128 stands for zero in the data rows.
Two rows play each game, the first against the second. How much does the first row win by? 20 is about a draw, 40 a big win and 0 a big loss. Wins can go round in a circle: one row can beat a second, the second a third and the third the first. Each row has two weighted sums of its numbers, A and B, taken from their middle values. A row wins by its A times the other's B, less its B times the other's A.
(117, 130, 91, 137, 89, 94, 122, 95, 113, 111)
(107, 62, 78, 119, 86, 82, 95, 61, 100, 78) 1
(170, 145, 111, 164, 120, 154, 171, 110, 130, 126)
(89, 126, 156, 91, 125, 130, 105, 140, 108, 134) 21
(142, 115, 106, 141, 129, 142, 153, 103, 135, 121)
(82, 72, 145, 88, 122, 83, 73, 117, 82, 92) 23
(139, 132, 106, 155, 117, 138, 146, 107, 140, 124)
(108, 130, 149, 96, 134, 120, 100, 172, 112, 115) 24
(112, 132, 166, 104, 149, 128, 95, 159, 87, 131)
(33, 74, 111, 57, 94, 56, 66, 121, 66, 74) 11
(123, 126, 167, 115, 175, 143, 113, 166, 133, 154)
(96, 112, 92, 140, 115, 102, 115, 101, 95, 108) 14
(154, 143, 136, 173, 154, 158, 158, 123, 139, 124)
(182, 185, 130, 171, 153, 191, 171, 126, 197, 174) 11
(103, 109, 159, 95, 157, 111, 109, 158, 107, 141)
(127, 159, 169, 102, 143, 137, 127, 174, 125, 156) 15
(133, 113, 114, 151, 104, 130, 146, 103, 124, 131)
(36, 58, 131, 57, 85, 55, 79, 139, 87, 77) 24
(155, 107, 133, 156, 131, 119, 168, 108, 143, 124)
(160, 161, 112, 172, 123, 138, 175, 122, 136, 123) 7
(109, 100, 103, 138, 97, 99, 105, 106, 114, 107)
(144, 134, 110, 148, 127, 133, 155, 114, 129, 105) 24
(152, 142, 128, 176, 142, 147, 165, 111, 161, 168)
(105, 151, 153, 90, 155, 136, 114, 155, 92, 147) 16
(156, 147, 137, 160, 144, 175, 161, 122, 170, 154)
(169, 164, 149, 159, 163, 160, 172, 126, 175, 144) 22
(107, 66, 79, 126, 95, 129, 118, 71, 92, 78)
(186, 173, 155, 169, 189, 181, 176, 130, 160, 164) 10
(162, 152, 138, 171, 163, 154, 162, 125, 167, 144)
(140, 144, 175, 118, 194, 163, 112, 195, 160, 181) 23
(128, 117, 107, 142, 97, 116, 119, 113, 124, 129)
(100, 147, 114, 148, 119, 99, 132, 102, 135, 103) 39
(177, 174, 114, 171, 150, 173, 167, 122, 161, 141)
(54, 119, 131, 75, 95, 79, 86, 112, 94, 86) 18
(136, 150, 175, 123, 166, 124, 136, 174, 163, 150)
(176, 167, 138, 167, 168, 168, 178, 143, 175, 163) 23
(88, 84, 80, 126, 73, 92, 95, 75, 56, 70)
(158, 107, 111, 153, 148, 133, 157, 109, 133, 126) 14
(156, 162, 136, 176, 165, 170, 181, 140, 162, 149)
(172, 135, 133, 179, 173, 181, 183, 133, 172, 154) 36
(171, 203, 191, 112, 171, 164, 129, 186, 153, 206)
(119, 100, 107, 138, 90, 91, 134, 104, 92, 110) 18
(103, 93, 146, 79, 97, 99, 71, 146, 117, 97)
(193, 169, 124, 175, 144, 156, 167, 127, 146, 177) 11
(115, 106, 87, 136, 87, 115, 115, 98, 127, 98)
(167, 165, 132, 160, 176, 172, 177, 135, 174, 176) 20
(167, 157, 113, 168, 147, 172, 171, 119, 146, 155)
(130, 126, 90, 153, 104, 152, 157, 109, 148, 131) 19
(94, 129, 148, 94, 133, 125, 87, 147, 117, 134)
(105, 139, 150, 90, 150, 128, 94, 154, 127, 132) 19
(92, 85, 156, 88, 112, 86, 70, 150, 115, 109)
(122, 145, 158, 99, 156, 137, 102, 157, 117, 139) 15
(130, 112, 123, 151, 127, 123, 132, 110, 157, 140)
(123, 96, 103, 128, 122, 105, 119, 92, 127, 84) 15
(121, 125, 111, 148, 127, 109, 133, 105, 117, 124)
(167, 169, 117, 165, 134, 150, 155, 112, 154, 156) 22
(92, 99, 148, 93, 117, 121, 81, 152, 119, 121)
(153, 151, 109, 155, 138, 138, 157, 106, 146, 111) 22
(142, 131, 151, 109, 169, 139, 104, 179, 119, 143)
(151, 144, 129, 157, 143, 172, 153, 128, 160, 159) 24
(173, 176, 132, 166, 160, 184, 167, 116, 161, 144)
(132, 164, 176, 102, 162, 156, 133, 162, 158, 157) 21
(115, 138, 158, 94, 131, 124, 99, 151, 109, 118)
(129, 104, 87, 150, 109, 102, 141, 101, 112, 122) 19
(102, 59, 85, 125, 73, 89, 88, 81, 76, 63)
(87, 45, 92, 110, 89, 84, 91, 76, 74, 58) 13
(186, 176, 118, 183, 158, 174, 171, 141, 154, 163)
(160, 178, 199, 129, 169, 170, 137, 191, 168, 175) 15
(169, 141, 137, 167, 147, 145, 154, 123, 194, 151)
(115, 106, 89, 150, 94, 114, 127, 93, 111, 91) 26
(191, 155, 146, 180, 147, 189, 176, 141, 183, 161)
(130, 101, 82, 131, 91, 106, 118, 90, 107, 95) 15
(101, 70, 93, 128, 95, 123, 117, 76, 107, 98)
(96, 109, 137, 79, 105, 86, 89, 148, 75, 101) 14
(142, 175, 159, 102, 153, 163, 146, 181, 140, 160)
(103, 112, 142, 83, 130, 86, 68, 136, 89, 92) 24
(86, 98, 127, 78, 125, 84, 74, 133, 69, 91)
(83, 67, 80, 117, 78, 93, 103, 81, 79, 70) 18
(100, 87, 79, 117, 76, 99, 120, 95, 96, 94)
(91, 109, 142, 89, 117, 119, 96, 165, 109, 137) 21
(64, 68, 68, 108, 65, 47, 87, 67, 67, 57)
(87, 102, 140, 66, 104, 76, 88, 123, 94, 110) 25
(92, 107, 143, 90, 124, 87, 79, 148, 81, 122)
(101, 117, 150, 87, 130, 100, 74, 151, 100, 134) 28
(158, 144, 130, 164, 153, 157, 148, 124, 167, 128)
(159, 121, 112, 157, 123, 143, 145, 106, 158, 139) 19
(132, 121, 112, 149, 86, 130, 137, 100, 118, 111)
(133, 116, 156, 103, 136, 112, 88, 167, 128, 153) 12
(93, 90, 152, 95, 112, 87, 78, 151, 97, 92)
(126, 86, 96, 141, 87, 95, 122, 95, 112, 112) 21
(142, 113, 106, 149, 109, 122, 127, 102, 126, 118)
(132, 126, 91, 152, 111, 122, 127, 103, 115, 104) 19
(100, 88, 92, 128, 86, 104, 115, 86, 102, 99)
(85, 120, 134, 80, 129, 96, 108, 139, 89, 118) 16
(143, 161, 125, 159, 152, 148, 172, 124, 192, 158)
(98, 76, 84, 143, 88, 107, 107, 75, 111, 86) 16
(162, 128, 110, 160, 104, 137, 152, 104, 123, 138)
(154, 141, 119, 180, 135, 134, 134, 117, 168, 160) 29
(176, 176, 124, 177, 172, 171, 179, 141, 157, 164)
(104, 126, 108, 136, 107, 119, 137, 103, 131, 122) 10
(120, 163, 164, 84, 153, 126, 118, 154, 110, 141)
(109, 136, 150, 87, 100, 94, 95, 159, 126, 133) 29
(208, 204, 147, 182, 166, 185, 193, 147, 222, 177)
(84, 106, 115, 80, 126, 76, 91, 158, 96, 117) 37
(124, 131, 118, 143, 128, 137, 146, 115, 135, 111)
(172, 192, 200, 143, 192, 204, 185, 184, 194, 231) 12
(129, 144, 159, 118, 147, 134, 109, 172, 130, 130)
(169, 202, 200, 125, 186, 163, 150, 187, 166, 212) 14
(121, 119, 103, 159, 131, 134, 138, 114, 142, 142)
(134, 152, 164, 106, 173, 136, 134, 157, 159, 143) 21
(110, 137, 164, 92, 134, 142, 103, 154, 118, 149)
(84, 122, 121, 90, 105, 125, 97, 138, 100, 120) 25
(140, 134, 75, 148, 125, 125, 145, 109, 137, 109)
(104, 146, 169, 92, 153, 109, 132, 149, 106, 124) 28
(127, 92, 101, 135, 120, 101, 141, 101, 130, 94)
(142, 184, 175, 105, 143, 141, 127, 172, 135, 144) 11
(103, 83, 64, 129, 88, 97, 124, 95, 89, 89)
(102, 104, 168, 98, 140, 155, 103, 156, 119, 140) 26
(131, 110, 110, 144, 104, 128, 120, 109, 128, 118)
(159, 165, 192, 132, 176, 182, 111, 184, 158, 168) 18
(118, 136, 183, 98, 174, 139, 97, 168, 121, 155)
(113, 145, 168, 101, 152, 156, 114, 166, 125, 153) 20
(110, 120, 153, 80, 128, 111, 106, 156, 118, 152)
(154, 120, 109, 159, 137, 141, 167, 107, 164, 149) 20
(117, 161, 163, 105, 138, 167, 128, 156, 141, 125)
(110, 109, 155, 88, 121, 110, 83, 153, 94, 98) 25
(61, 86, 106, 64, 70, 32, 57, 122, 50, 68)
(155, 139, 119, 158, 141, 136, 138, 113, 155, 142) 19
(176, 173, 140, 179, 154, 200, 192, 155, 182, 188)
(129, 148, 169, 113, 171, 160, 115, 169, 138, 147) 27
(164, 121, 96, 143, 124, 153, 135, 111, 126, 135)
(111, 122, 99, 159, 103, 110, 141, 97, 135, 118) 28
(113, 157, 173, 103, 153, 107, 126, 156, 149, 139)
(189, 211, 150, 189, 184, 201, 202, 146, 176, 185) 28
(94, 118, 142, 83, 112, 84, 88, 137, 111, 128)
(83, 102, 143, 88, 123, 83, 71, 140, 89, 117) 12
(120, 134, 155, 100, 145, 149, 99, 162, 143, 159)
(142, 126, 120, 155, 129, 159, 153, 120, 151, 133) 24
(148, 133, 124, 166, 119, 140, 161, 122, 139, 112)
(135, 108, 109, 137, 125, 111, 147, 102, 147, 114) 22
(82, 64, 58, 104, 58, 36, 75, 69, 74, 66)
(158, 155, 134, 168, 163, 156, 157, 131, 158, 142) 16
(152, 123, 102, 163, 151, 148, 170, 122, 140, 152)
(151, 143, 125, 160, 107, 133, 159, 111, 139, 146) 17
(142, 150, 194, 112, 183, 157, 127, 195, 157, 154)
(126, 126, 157, 95, 132, 120, 109, 154, 113, 131) 24
(205, 199, 164, 186, 192, 201, 202, 148, 197, 188)
(125, 149, 157, 95, 132, 130, 144, 168, 132, 140) 16
(134, 134, 171, 92, 149, 149, 114, 166, 113, 167)
(139, 103, 98, 158, 117, 130, 162, 110, 148, 136) 20
(87, 93, 133, 94, 122, 81, 77, 137, 71, 90)
(121, 104, 102, 143, 96, 113, 134, 107, 126, 122) 17
(135, 118, 81, 146, 107, 120, 145, 102, 117, 114)
(105, 105, 104, 134, 72, 87, 113, 76, 81, 90) 21
(104, 60, 74, 125, 74, 79, 105, 72, 96, 58)
(117, 124, 82, 153, 98, 117, 119, 107, 128, 131) 24
(197, 180, 185, 134, 199, 168, 170, 185, 164, 192)
(147, 175, 187, 115, 174, 151, 136, 170, 152, 190) 27
(115, 125, 168, 99, 157, 135, 97, 171, 131, 121)
(149, 188, 180, 117, 169, 171, 145, 177, 181, 182) 12
(107, 114, 106, 138, 114, 104, 120, 84, 130, 87)
(190, 151, 137, 164, 151, 165, 180, 131, 173, 172) 20
